(in the rows, 128 means zero)
Each named move below is a turn or a mirror, shown by a few rows before and after it. Which moves, in which order, take the first row of each later pair to the second? The first pair is answered.
let (before |-> after):
[128 106 114 142 105 120 135 119 136 136 147 117 100 123 182 139 136 123
 121 152 148 135 111 141 103 135 116 141 115 143 130 106 123] |-> [124 103 116 139 100 123 128 119 139 141 142 123 102 121 175 138 142 133
 116 152 148 140 113 146 102 133 119 136 114 135 126 104 123]
[125 112 153 142 155 128 110 127 112 126 143 131 104 123 132 107 150 129
 167 115 128 129 130 111 152 153 129 139 152 135 171 126 156] |-> [111 102 155 145 148 129  99 115 123 133 135 135 107 122 123 112 153 143
 165 116 131 142 125 120 147 152 139 133 153 117 164 118 157]
[110 137 133 147 132 138 137 130 113 106 137 126 108 126 116 134 110 135
 142 100 129 121 126 140 147 148 117 122 146 119 166 119 160] |-> [108 134 136 145 129 137 133 126 117 109 132 130 113 122 112 135 114 141
 140 104 132 120 125 144 142 146 120 122 147 115 160 120 165]
[130 145 144 120 164  96 104 130  90 110 130 128 112 147  66 145 135 126
 144 108 135 105 138 100 114 145 127 148 141 154 135 131 113] |-> [114 139 151 122 150  94  94 110 110 116 114 129 111 139  52 144 141 146
 144 108 135 119 134 114 108 145 139 137 144 135 129 124 112]
buz (before |-> after):
[120 121 138 139  86 115  85 118 119 137 129 126 149 121  93 136 143 145
 163 152 136 117 116 114 158 148 141 133 130 137 145 127 161] |-> [118 126 139 148  84 122  83 128 125 137 133 123 143 117  92 137 142 141
 156 144 137 117 112 126 159 153 139 121 135 130 149 129 159]
[129 141 105 135 130 133 120 138 159 136 122 116 131 101 151 121 155  98
  92 131 105 141 118 159 128 126 139  97 148 120 112 120  92] |-> [151 125 110 100 132 104 125 121 134 150 117 117 142 119 139 118 161 117
 104 159 102 133 133 114 116 105 139 135 123 133  96 118  89]
[123 133 111 153 113 137 136 136 124 127 133 135 136 122 132 121 110 118
 149 105 125 161 132 158 190 162 129  74 144 114 154 127 132] |-> [152 110 119 104 120  94 145 114  91 147 126 136 152 144 117 113 116 138
 168 146 124 148 158  92 174 134 128 132 108 132 128 123 125]
[144 124 131 139 135 130 146 136  94 116 140 119 124 137 106 140 112 131
 157 120 111 103 145  83 142 125 129 157 103 136 132 144 148] |-> [125 142 130 169 134 154 138 148 114 104 144 117 116 116 116 140 104 118
 142  92 117 113 131 122 156 144 127 120 123 123 148 144 154]
lof (before |-> after):
[144 118 119 125 108 125 124 133 144 130 142 134 113 114 144 102 150 135
 106 126 114 151 140 132 128 131 120 126 127 116 102 117 136] |-> [155 128 119 122 106 126 132 139 131 125 149 132 114 119 152 102 143 124
 109 127 115 143 142 124 131 132 109 138 123 134 108 124 137]
[106 119 144 136 100 143 127 103 144 140 108 130 132 124 115 125 107 150
 133 130 139 128 130 138 138 114 141 141 132  96 107 125 129] |-> [120 131 128 151 114 161 131 128 152 128 117 126 123 114 148 120 108 113
 115 121 135 127 121 153 145 120 129 124 143 116 113 135 117]
[153 122 125 130 140 138 150 131 147 153 130 126 125 127 171 124 123 109
 101 136 145 136 109 138 118 136 127 148 133 151 139 131 100] |-> [152 111 134 115 137 119 150 117 124 159 130 133 127 143 149 126 121 128
 121 145 154 128 120 111 117 133 131 178 120 151 136 131 115]
latub (before |-> after):
[114 133 134 143 121 130 131 103 129 119 114 146 137 133 131 145 124 140
 129 118 146 132 123 136 124 157 138 143 143 126 136 136 147] |-> [127 139 133 141 125 128 141 109 116 112 121 148 136 135 143 142 122 128
 130 119 144 124 129 127 130 153 133 153 143 141 146 143 147]
[137 122 114 115 128 122 142 125  84 102 118 133 118 140 144 127 124 140
 130 161 137 124 153  97 134 103 109 154 132 153 155 129 135] |-> [144 119 106 105 128 123 141 122 101 116 109 134 122 133 151 123 131 140
 119 176 124 135 149  97 125  89 115 145 132 152 137 124 118]
[106 155  98 145 150 142 144 119 143 107 139 128 148 148 108 112  97 134
 135 132 138 146 136 146 125 186 140 110 124 114 122 130 134] |-> [110 161 103 147 154 142 151 120 133 100 146 124 146 154 118 111  94 123
 138 131 136 135 142 140 127 191 132 119 126 128 128 132 135]
Pairs:
Between the rows of a pair lie 2 to 3 moves.
[118 109 113  99 120 124 117 105 156 146 108 136 141 116 116 131 144 164
 125 155 114 149 127 135 114 112 147 103 114 105  92 113 106] |-> [ 89 132 117 152 119 156 120 126 137 114 137 126 117 112 114 137 115 141
 131 100 132 130 116 172 143 158 145  96 142 104 151 135 148] => latub then latub then lof
[116 163 137 179 150 140 148 140 111 108 143 108  99 147 124 125  80 123
 146  95 124  94  70 131 161 172 102 125 135 157 156 117 166] |-> [168 140 129 116 157  99 164 124 101 135 128 110 124 160 139 112 103 129
 140 154 103  89  94  73 137 125  96 166  97 188 104 113 126] => buz then latub
[148 109 113 102 119  78 143 117 154 166 116 118 132 109 145 125 156 123
 127 134  93 156 130 177 118 105 139 151 130 157  92 155 112] |-> [107 113 130 143 113  88 134 112 121 143 129 117 112 119 100 143 126 140
 163  93 120 142 129 189 137 138 142 162 145 136 142 166 173] => latub then latub then latub
[144 115 138 125 146 137 111 114 152 140 112 132 141 123 142 127 152 157
 114 141 118 137 118 135 110 116 135 119 133 125 104 104 106] |-> [145 111 152 125 150 120 115 108 105 129 126 127 139 141 118 134 137 167
 147 132 129 112 134 105 114 124 134 159 121 132 128 114 139] => latub then let then lof
[122 126 130 120 131 127 125 129 156 136 113 130 128 135 126 125 136 134
 108 132 123 146 106 144 118 126 124 102 125 117 122 118 120] |-> [109 132 139 141 132 128 122 135 130 122 128 126 122 141 110 129 118 139
 129 112 140 128 113 143 128 144 122 114 134 118 150 128 150] => latub then latub
[ 97 105 112 118  96 114 122 117 163 133 100 142 116 130 109 118 158 170
 124 152 119 143 136 129  98 129 147 125 117 140  85  82 115] |-> [ 75 129 125 162 101 135 126 137 121  98 131 131  90 139  99 121 120 147
 148 101 139 110 137 144 130 171 137 138 135 150 150 104 169] => buz then latub then latub
[108 105 143 169 113 137  96 130 160 144 105 124 128 114 121 139 158 104
  87 126  86 125  92 169 132 142  79 132 120 111 117 114 112] |-> [110  88 152 144 111 113  95 109 141 157  99 131 139 129  92 143 160 132
 107 145  87 122 108 135 121 131  88 164  96 109 105 111 123] => buz then latub
[118 158 112 116 143 145 139 131 140 123 108 131 131 118 125 124 126 101
 118 136 170 132 150 104 115 124 136 104 123 146 130 140  95] |-> [111 157 117 117 144 138 142 128 120 115 116 130 124 124 114 126 117 105
 129 131 174 122 158  89 120 132 135 123 122 146 143 145 112] => lof then buz then lof
[147 124 123 113 130 115 136 132 124 144 120 134 133 133 129 126 136 128
 115 145 117 126 133 108 116 124 120 132 129 130 114 126 111] |-> [136 118 132 122 129 111 132 124 112 138 121 135 129 138 107 132 131 143
 131 134 131 122 132 103 123 134 123 144 125 126 125 132 132] => buz then lof then lof
[ 90 132 140  83 115  98 129  65 136  94 115 143 158 125 110 130 121 170
 112 126 188 128 101 114 148 172 128 168 113 127 163 150 157] |-> [125 161 110  94 129 131 150 102 167  78 130 131 147 112 178 118 125 107
  70 123 166 126  86 145 155 177 109 128 136 161 171 158 124] => lof then lof then latub
[111 129 130 151 143 156 150 108 158 143 122 142 110 116 113 134 136 158
 127  87 132 138 118 183 121 119 147  83 149  78 148 139 163] |-> [127 140 133 155 150 156 165 126 119 122 146 138 100 129 122 128 119 136
 140  71 137 111 125 163 136 132 131 110 148 106 178 152 181] => latub then let
[147 135 108 102 130 123 129 139 166 151 118 137 142 123 130 134 140 131
 103 153 116 132 128 124 121 125 137 109 123 118  93 112 103] |-> [143 154 117 131 138 132 141 161 115 117 151 122 126 140 129 137 104 110
 133 116 137 100 137 117 146 157 120 140 136 143 152 136 150] => latub then latub then let
